Turns, then the turns between two rows, first turn first; the first pair answered:
turn bine:
[  7  26 -18 -11  -7  20  29 -12  -9   8 -10  27  12  -8  40  30]  ->  [ -5  25  19 -17  11   1  20   6   2 -21 -10  46  -5  -2  42  -1]
[ 19  -2 -44  -2 -13  16   2 -16  12   8 -13 -20  31 -19 -17  34]  ->  [ -9  16 -30  -1  -2   0  11  -4 -14   9 -55  32  -1  -9   2  32]
[-36 -13  20  -2   1   1  -4  -4 -29  28 -10  41 -31   0   7  26]  ->  [-22 -25  58 -15  15  -7 -19  11   4 -12  16  24 -26  -7  -6 -10]
[ 18  22 -25   3  12  12  11  14  13 -20   9 -29  13 -12  23  12]  ->  [  5  33 -31   6  10  10  17   8  -4 -13  -5 -10   3  -8  32  20]
turn Zetan:
[ -5 -20  37  -8 -11 -13 -17  -3   8   4  11  -4  -5  11 -27 -23]  ->  [-12 -14  41  -9  -1 -16 -12   9   4 -10  -3  10 -16  12 -11 -26]
[  4  -3  16  -6  -4 -16   1  21   0 -26   4  26  -5   6 -12 -33]  ->  [ 13   0  12  -7  -1  -9  -3  20   7 -31  17   6   4  -3 -18 -31]
[ -4  -3 -11  -1 -14   8  -8   4 -16  23   4 -14  -3   0 -15  -8]  ->  [-11   7  -4  -1  -2   0  -7  13 -17  13  -8  10 -17   4  -4 -11]
turn mivi:
[ 11 -31  18   1  26 -14 -29   2  -7 -18   4  38 -12 -11 -12 -22]  ->  [  9 -47   7   7   5  -9 -28 -19 -20  13   6  33  -3  -7 -28  -4]
[-10  -9   2   5  -1  -3  -7 -11 -11   5  -4  17  -2   6  -3 -12]  ->  [ -5  -6 -15   8  -3   3   1 -16 -12  12  -4   6   3   5  -1  -4]
[ 24  -8  -7 -27 -20  15   6 -11  13  -6  24  -7  15  22 -11  -7]  ->  [ 28  -3  -9 -27 -10  15   9  -7  18 -16  23  -3  14  18  -5  -7]
[  6  12  18  22  17  -5  -3  10  20 -16 -20 -35 -20  28 -10  -9]  ->  [ -2  -1  24  25   3  -6  -5   1  16  -2 -21 -29 -21  31 -20  -7]
turn zeti:
[  7  17 -22  16  -3  11   6  -2 -10  -8  -4  -4 -12  -3  18  32]  ->  [ 16  11 -22  16  -3  14   4   0   2 -12   6 -20  -5 -12  16  30]
[  5   9 -45  34 -26   3  20 -32 -43  41  -9  20   3   1  17  25]  ->  [ 22  14 -61  29 -17  13  21 -27 -28  31   2  -3  16 -10  21  27]
[ 17 -12 -12   8 -22   2 -11 -19   9  15  24 -28  26   3 -18   4]  ->  [ 14 -21   0   7 -26  -3 -14 -22   4  17  23 -18  18   7 -27   0]
[  5  32 -14 -10  21  -8  16   0  12  -9  -5  -3  19 -33  32  15]  ->  [ 12  25  -4 -11  22  -8   7   3  23 -18   9 -16  23 -34  21   5]

Between the rows of a pair lie 2 to 3 turns.
[ 25 -15 -18   1 -14   9  -2 -17  19   8  19 -35  19 -12 -17   3]  ->  [ 20  -6   8  -9  14  -1  -5   8  31 -28  18 -21   8 -15  -4 -27]	mivi, mivi
[-16   3  22  -4   8 -18   3  16   2  -8  -5  23 -26  14   5  -7]  ->  [ 11 -10 -18   5 -12   9   3 -13  12  11  19 -31  13   0 -10  17]	bine, bine
[ -2  30 -28   1 -14   9   6 -16  -4  23 -33  -6 -18  22   7  28]  ->  [-16  18  16  -5 -11 -10  -6  -4  -7  19 -37  18 -36  34  -8   2]	bine, mivi
[ 14  -6 -17   1 -16  16  -7 -15  14  23  27 -32  28  -4 -11   4]  ->  [ 12 -13   3  -1  -8   8 -16  -6  22   8  32 -33  28  -6 -22 -15]	zeti, mivi, zeti
[-14  25   2 -27  11  -1  30   3  28 -44  13  -6 -38  -4  20 -32]  ->  [-26  38 -32 -16  -5   5  48  -9  -3 -10 -12   8 -41   3  35  -1]	bine, bine, bine
[ 20  -6 -46  15  -6  14  -1 -17   8   3  13 -25  35  -8  18  24]  ->  [ 22 -37  -5  10 -17   3 -21 -19  19   0  32 -32  34   2 -14  -6]	zeti, zeti
[-13 -11   5  34 -26  12  -2  -5   0  22 -10  17   3  16 -19  23]  ->  [-22  -5   7  31 -23   9   2  -1  -5  18 -17  26   1  17 -12  23]	zeti, bine, mivi
[  0   2 -36  -1 -13  11  15 -23  -6  36   4  -5 -12   2  23  30]  ->  [-22   6  -1  -7  -4  -9  10  -6 -16  27 -13  36 -37  18  24  11]	bine, mivi
[ 26   5 -22   4   3  26   7  -3  13  -4  28 -39  21 -17  -1  11]  ->  [ 15   2  26  -8  17   5  -3  17  20 -32  28 -20   6  -7  -7 -27]	mivi, zeti
[-18  -2  18   5  -8 -16  -4  -6 -18  20 -19  38 -23  14  -3  10]  ->  [  6  10 -40  11  -9  10   9 -15  -4  18  -7  -9   6  -7  16  34]	mivi, zeti, zeti
[-25 -10  40  -7   0 -19 -11  -7  -8  10   7  27 -17  24 -23 -21]  ->  [-15  33 -29  -5  11   3  18  -5 -19  12 -16  22  -8   8  28  23]	zeti, zeti, zeti
[-25  25  17 -10   2 -31  -1  22 -10 -12 -13  46 -35  18   6  -1]  ->  [-16  15 -24   2 -36 -11   6 -17 -22  37 -14  19 -16  15  -8  38]	mivi, mivi
[-15  -8  37  -8  -4  -7 -16  22   3 -11 -10  21 -25  -3   4 -24]  ->  [-21   1  17  -2 -13  -3  -6   8 -18  15 -25  37 -25   1  12   4]	zeti, zeti, mivi
[ 19  -3   9  -9  40   3   8  29  28 -57   8  -6   2 -14  13 -11]  ->  [  1 -42  52  -5   3 -17 -15   8  13 -18  13  16  -8   7 -31 -21]	zeti, mivi
[ 10 -17  11  -7  17 -30  11  -7  31 -30   0 -17   8 -11 -12 -37]  ->  [ 14 -15  -1  -9  11 -21  15 -10  31 -22   7 -30  14 -14 -10 -28]	bine, mivi, zeti
[  6  26 -21   6  17 -18  31  32  12  -7 -14  14 -32  19  32  -3]  ->  [ -7  -8   6  11 -15 -27  19  10  -6  34 -13  29 -35  40  -3  -3]	mivi, mivi
[ -1  43 -26  -4  17   3  25  -7  -5  -3 -17  14   5  15  23  29]  ->  [  1  43 -20  -9  28   0  23   2   4 -21 -11   7   6  10  29  13]	zeti, bine
[-38  -9  46   5 -19 -33  -7  -6 -35  25 -31  71 -35  27 -11  -8]  ->  [-12  40 -63  11  -4   9  31  -9 -29  23 -40  26  -1  -6  47  52]	zeti, mivi, zeti
[-11 -10   0  12 -26 -12   4 -21 -17  54  -7  -9  21 -25 -10  16]  ->  [-24 -16  44   5 -13 -34  -8  -4 -15  35  -5  15   0 -13 -17 -14]	Zetan, bine, mivi
[ -2 -12  41  13  -3 -13 -24 -11 -27  15  28 -11  -3  24 -28 -14]  ->  [ 12 -10  24  13   1   0 -22 -16 -12   9  39 -37  12  14 -28 -10]	Zetan, bine, mivi
